Look-ups in named tables: a row name and a column name give one cell, copied from the table.

Nir =
|  | Dotaki | Tuveda | Pepedu | Nuza | Dases |
|---|---|---|---|---|---|
| Nabep | 144 | 132 | 245 | 125 | 206 |
| Nopu | 125 | 35 | 141 | 66 | 73 |
| Bis | 76 | 162 | 19 | 31 | 207 |
| Nekizo | 214 | 133 | 26 | 188 | 112 |
| Nanamum | 169 | 82 | 158 | 64 | 206 |
| Kefemam | 23 | 84 | 158 | 84 | 20 |

Nabep, Dases -> 206
Kefemam, Dotaki -> 23
Nopu, Dases -> 73
Nekizo, Pepedu -> 26
Nanamum, Tuveda -> 82
Nanamum, Nuza -> 64
Nopu, Nuza -> 66
Kefemam, Nuza -> 84
Nabep, Dotaki -> 144
Row with the largest Pepedu: Nabep

Tel =
columns: Sezev, Kan, Sedule, Nuz, Fuli, Kug, Lef, Pazo, Fiz
Zasidi: [7.035, 5.963, 6.261, 4.366, 5.935, 7.017, 7.527, 6.228, 6.210]
Pesiko: [6.565, 6.488, 5.872, 7.735, 6.274, 7.146, 5.494, 5.756, 6.895]
Ver: [6.890, 6.064, 6.441, 6.759, 6.440, 5.779, 5.770, 6.781, 6.628]
Dumob: [5.309, 5.524, 6.528, 7.868, 6.289, 5.212, 4.073, 6.160, 7.003]
Mal: [6.130, 6.569, 7.371, 2.281, 6.615, 4.471, 3.104, 5.934, 6.324]
Did: [6.146, 6.085, 6.096, 4.989, 6.992, 5.901, 4.382, 6.504, 7.020]

Fuli of Did = 6.992
Nuz of Pesiko = 7.735
Pazo of Did = 6.504
Fiz of Dumob = 7.003
Kan of Zasidi = 5.963
Kan of Mal = 6.569
Fuli of Mal = 6.615
Pazo of Ver = 6.781
Kug of Mal = 4.471
Fiz of Zasidi = 6.210
Fuli of Ver = 6.440
Sedule of Dumob = 6.528
Kan of Did = 6.085
Nuz of Dumob = 7.868
Fiz of Did = 7.020
Kug of Zasidi = 7.017
Kug of Ver = 5.779
Row with the largest Sedule: Mal

Ded =
           Mur  Butoba  Rilozo    Nim
Pevalov  42590   44806   53440  82059
Pas      47507   18983   62363  48172
Mek      34451   43667   58212  22921
Kidu     20663   37006   53449  35813
Mon       7966   49075   46640  16088
Pagi     43370   44925   29037   3253
Zet      31608   45934   35947   3210
Revata   38834   50604    7560  36732
Miz      59383    8358   70024  53055

Rilozo of Pas = 62363
Nim of Miz = 53055
Nim of Zet = 3210
Rilozo of Pagi = 29037
Butoba of Revata = 50604
Mur of Pevalov = 42590
Butoba of Zet = 45934
Butoba of Miz = 8358
Mur of Mek = 34451
Mur of Pas = 47507
Butoba of Mek = 43667
Nim of Revata = 36732
Nim of Pevalov = 82059
Mur of Mon = 7966

Zap =
|  | Levukov | Ber | Kimimez | Labop | Vada | Meb | Visamuf | Barazit | Vuges | Bitoti |
|---|---|---|---|---|---|---|---|---|---|---|
| Ninem | 0.610 | 0.778 | 0.511 | 0.538 | 0.611 | 0.425 | 0.730 | 0.894 | 0.190 | 0.745 |
| Lazinif | 0.579 | 0.672 | 0.525 | 0.544 | 0.579 | 0.480 | 0.646 | 0.733 | 0.355 | 0.654 |
| Tumono | 0.503 | 0.428 | 0.603 | 0.567 | 0.495 | 0.603 | 0.437 | 0.476 | 0.636 | 0.445 |
| Nar | 0.687 | 0.566 | 0.672 | 0.407 | 0.695 | 0.579 | 0.522 | 0.779 | 0.319 | 0.548 |
| Bot | 0.445 | 0.449 | 0.556 | 0.628 | 0.450 | 0.569 | 0.466 | 0.430 | 0.677 | 0.471 |
| Mifufiv | 0.414 | 0.887 | 0.313 | 0.766 | 0.426 | 0.310 | 0.860 | 0.772 | 0.305 | 0.856 |
| Buf | 0.620 | 0.373 | 0.720 | 0.436 | 0.609 | 0.683 | 0.357 | 0.566 | 0.556 | 0.379 |
| Davul | 0.590 | 0.592 | 0.569 | 0.512 | 0.591 | 0.533 | 0.573 | 0.664 | 0.428 | 0.582 |
| Fipuni | 0.779 | 0.365 | 0.840 | 0.269 | 0.776 | 0.745 | 0.314 | 0.713 | 0.407 | 0.354 |
| Zozim | 0.771 | 0.347 | 0.844 | 0.276 | 0.763 | 0.755 | 0.298 | 0.698 | 0.427 | 0.337 |
| Siluf | 0.432 | 0.411 | 0.571 | 0.636 | 0.427 | 0.587 | 0.433 | 0.407 | 0.707 | 0.439 |
| Ref | 0.687 | 0.566 | 0.672 | 0.407 | 0.695 | 0.579 | 0.522 | 0.779 | 0.319 | 0.548 |
| Futodam | 0.403 | 0.399 | 0.564 | 0.663 | 0.404 | 0.584 | 0.424 | 0.377 | 0.738 | 0.432 |
| Gife | 0.437 | 0.782 | 0.378 | 0.716 | 0.448 | 0.377 | 0.764 | 0.694 | 0.388 | 0.762 |

Bot, Kimimez -> 0.556
Siluf, Vuges -> 0.707
Gife, Kimimez -> 0.378
Nar, Bitoti -> 0.548
Ref, Meb -> 0.579
Fipuni, Labop -> 0.269
Nar, Barazit -> 0.779
Fipuni, Vuges -> 0.407
Gife, Bitoti -> 0.762

